Some points, one per row:
[-0.61 -0.5  -1.42 -1.05 -0.94  0.09 -0.25  0.01]
[-0.13 -0.44  0.02  0.53  0.77 -0.55 -0.1  -0.6 ]
[ 0.18 -0.13 -0.94 -0.24 -0.34  0.09  0.26 -0.73]
[1.49 1.42 2.5  1.95 1.59 1.21 1.24 1.58]
[ 0.12 -0.07  2.64  0.88  0.49  0.15  0.93  0.98]
[-0.5  -0.5   0.44 -0.16 -0.3  -0.47  0.55 -0.32]
[ 0.28  0.54 -1.87  0.08 -0.55  0.51 -0.49  0.03]
[1.85 1.7  1.33 1.31 2.35 1.22 2.29 1.66]
[-1.12 -0.88 -1.93 -1.79 -0.68 -0.56 -0.6  -1.24]
[0.28 0.98 2.26 0.99 1.74 0.64 0.52 0.56]
[0.48 0.55 1.88 1.28 0.65 0.12 0.92 0.9 ]
[ 0.16 -0.49 -0.71 -1.63  0.12 -0.79 -0.45 -0.56]
[ 0.08 -0.05  1.29  0.37  0.48 -0.54 -0.37  0.01]
[0.74 0.45 2.84 1.42 1.3  1.17 1.31 0.65]
[ 0.17 -0.04 -0.66 -0.09  0.21  0.48  0.15  0.25]
[-0.69 -0.81  1.83  0.34 -0.73 -1.09 -1.38 -0.81]
[-0.11 -0.54 -0.05 -0.59 -0.61 -0.93 -0.2  -0.2 ]
[-0.25 -0.65 -2.28 -1.32 -0.32 -1.4  -0.54 -0.89]
[-0.52 -1.14 -0.48 -0.37 -0.74 -0.38 -0.24  0.  ]
[-1.1  -1.17 -1.94 -1.28 -1.55 -0.92 -1.47 -0.67]
[-1.57 -1.91 -2.59 -3.31 -1.6  -2.17 -1.48 -1.66]
[-0.92 -0.53 -1.96 -1.59 -1.48 -0.43 -1.23 -1.14]
Then 20 other points, each followed by its number:
[-1.45 -0.87 -2.37 -1.64 -0.93 -0.57 -1.52 -0.99] 0
[1.48 0.79 2.58 1.07 1.93 1.62 1.98 1.58] 1
[-0.44  0.77 -0.92 -0.72 -0.05 -0.4   0.21 -0.24] 2
[-0.59 -0.76 -0.91 -1.   -0.47 -0.74 -1.12 -0.23] 3
[-0.19 -0.96 -1.66 -1.09 -1.3  -0.99 -1.04 -1.02] 4
[ 0.83  0.37 -0.03  0.48  0.4   1.29  0.37  1.26] 5
[-0.83 -0.83 -1.15 -0.57 -1.1  -0.96 -0.97 -0.22] 6
[-1.09 -1.28 -1.12 -1.44 -1.68 -1.53 -2.31 -1.56] 7
[-0.07  0.58 -0.32  0.25  0.84  0.45  1.37 -0.09] 8
[ 0.24 -0.3  -0.51  0.46  0.44  0.48 -0.31 -0.06] 9
[1.25 0.74 2.64 1.53 1.39 1.17 0.09 0.92] 10
[ 0.67  0.41  0.01  0.35 -0.43  0.06 -0.24 -0.06] 11
[-0.86 -0.35  0.07 -0.51  0.13 -0.14 -0.26  0.07] 12
[-1.36 -1.67  0.91 -0.2  -1.09 -2.41 -1.22 -1.61] 13
[-0.46  0.2  -2.12 -0.95 -1.67 -0.83 -0.75 -1.12] 14
[1.24 0.94 0.9  0.87 0.69 1.44 1.84 0.54] 15
[1.88 1.09 3.55 2.23 1.88 1.41 1.92 2.11] 16
[-0.82 -0.54 -1.53 -0.71 -1.1  -0.92 -1.19 -0.61] 17
[ 1.27  0.79  0.1  -0.07  0.77  0.96  0.68  0.51] 18
[0.59 1.32 1.9  1.31 0.69 0.49 1.57 1.23] 19
Which of these numbered points is nearest to each point below, ignoring the direction in which the first points spread most? Its number follows each.
[-0.64 -0.91 -1.3  -0.47 -0.94 -0.01 -0.7  -0.9 ] > 9
[-1.18 -1.42  1.68  0.82 -1.41 -0.81 -1.66 -0.92] > 13
[ 0.    0.61 -1.16  0.03  0.46  0.14  0.14 -0.63] > 8
[1.   1.26 0.7  1.26 1.11 1.58 1.21 1.9 ] > 5
[-0.68 -0.49 -1.04 -0.82 -0.23  0.23 -0.82 -0.35] > 0
[1.08 1.18 0.45 0.28 0.39 0.94 0.45 1.61] > 5
[-0.33  0.83 -1.11  0.14 -0.7   0.07  0.27 -0.33] > 14
[0.2  0.67 2.99 1.12 0.56 0.69 0.35 0.44] > 7
[ 0.22  0.05 -0.73 -0.6  -0.53 -0.1  -0.71  0.17] > 11
[-0.44 -0.2  -0.33  0.03  0.48  1.   -0.75  0.53] > 0
